In the data rows, 500 means zero.
Some points, each followed by its number:
[385 595 504 302 712 457 547 413] 0
[551 659 632 281 652 482 546 429] 1
[363 351 207 526 217 464 535 512] 2
[483 595 664 304 715 478 557 435] 3
[783 574 597 517 250 362 298 690] 4
[491 309 223 522 228 468 526 525] 5
[383 581 519 303 708 469 552 431] 6
[473 548 443 748 853 434 365 536] 7
[489 385 577 743 391 674 534 506] 8
[463 434 111 528 192 451 512 499] 9
[437 445 276 523 221 466 529 517] 10
[386 646 569 303 709 472 564 437] 11
[468 389 757 755 406 662 517 499] 12
[514 436 640 745 402 660 523 488] 13
[332 595 617 304 711 474 562 436] 14
[441 618 555 304 711 475 561 431] 15
[437 603 544 302 711 474 560 433] 16
[484 621 606 305 712 474 562 437] 17
[388 414 160 523 216 464 534 516] 18
[584 547 338 744 852 434 361 543] 19
[402 577 523 302 716 480 550 439] 20
[456 600 531 303 706 476 558 435] 21
[815 591 555 516 244 360 298 690] 22
[611 453 241 747 849 435 366 540] 23
[401 643 586 306 712 478 560 437] 24
[390 617 525 304 711 474 563 433] 25
[752 623 430 529 278 361 307 696] 26
[764 538 480 507 252 367 315 705] 27
[449 554 358 305 710 473 562 438] 28
[449 380 658 738 400 669 514 483] 29
[368 586 551 301 711 472 560 431] 30
[796 554 564 524 274 357 305 694] 31
[507 388 596 753 401 660 508 489] 32
[462 544 646 306 711 474 560 436] 33
[533 405 552 742 397 665 517 491] 34
[881 585 358 522 264 360 291 685] 35
[405 566 685 300 715 472 549 430] 36
[487 432 625 747 402 664 520 491] 37
[402 590 734 303 709 475 561 435] 38
[474 395 592 749 402 667 522 492] 39
[428 581 596 303 712 476 563 429] 40
[409 536 577 303 707 473 561 437] 41
[427 327 283 517 226 461 525 507] 42
[339 673 594 306 712 471 562 435] 43
[710 559 328 533 268 365 309 690] 44
[776 651 549 522 272 355 305 697] 45
[611 388 614 754 367 654 505 478] 46
[793 536 431 523 274 354 306 692] 47
[385 542 789 306 703 484 570 431] 48
[404 591 617 301 701 477 558 433] 49
[366 465 175 517 209 463 528 505] 50
New points follow, each followed by the numbers of its two nearest points above by angle, smallest number first.
[423 426 363 526 220 466 535 514] 10 42
[382 624 388 313 703 470 571 423] 0 28
[282 561 618 302 712 476 559 435] 14 30
[484 365 243 527 217 467 533 514] 5 42
[415 409 682 737 401 654 519 486] 12 29
[476 611 500 298 728 485 542 458] 16 21
[798 553 261 525 275 360 303 695] 35 44
[548 432 498 722 433 686 512 463] 8 34
[601 546 170 742 850 431 359 531] 19 23
[625 516 317 742 844 434 364 538] 19 23
[482 606 499 303 712 474 564 436] 16 21
[520 391 545 747 400 665 519 493] 8 34
[545 366 756 743 393 665 515 489] 12 13
[538 357 761 744 402 660 517 490] 12 13
[480 384 150 528 215 469 536 515] 9 18
[475 629 457 299 715 481 554 428] 16 21
[370 529 687 299 706 476 562 434] 36 38
[584 388 275 750 851 422 355 542] 19 23
[434 441 321 526 219 464 537 514] 10 42
[439 611 748 309 714 470 553 435] 36 38
[422 384 387 524 220 464 536 516] 10 42
[506 451 290 745 845 436 360 531] 19 23
[588 364 669 748 402 664 522 491] 13 46
[456 540 420 299 733 483 541 459] 20 28
[427 412 289 527 217 468 535 514] 2 10
[381 583 566 304 709 474 562 434] 6 30
[346 581 595 305 709 476 561 434] 14 30
[399 375 454 527 226 466 531 520] 10 42
[616 366 618 756 404 666 519 487] 34 46
[520 407 519 743 397 664 519 494] 8 34
[592 387 605 748 399 666 519 491] 34 46
[529 354 236 526 221 467 533 514] 5 42
[359 378 198 525 219 466 530 514] 2 18
[463 276 370 547 243 466 545 528] 5 42
[421 366 340 527 215 467 539 505] 2 42
[447 364 683 747 403 664 520 493] 12 29
[657 449 691 746 399 664 514 482] 13 46
[451 325 176 518 208 454 539 510] 5 42
[543 335 463 746 402 665 521 492] 8 34
[451 388 441 522 211 465 532 513] 10 42
[474 602 392 288 705 485 545 394] 0 28
[587 345 597 739 405 657 518 481] 34 46
[534 342 216 518 192 461 530 512] 5 42
[551 411 754 745 402 659 526 486] 12 13
[314 589 609 301 714 477 558 441] 14 30
[541 408 535 748 401 660 524 483] 32 34
[567 394 533 746 402 665 522 492] 32 34
[463 431 315 522 216 466 533 506] 10 42
[475 604 495 302 710 475 559 435] 16 21
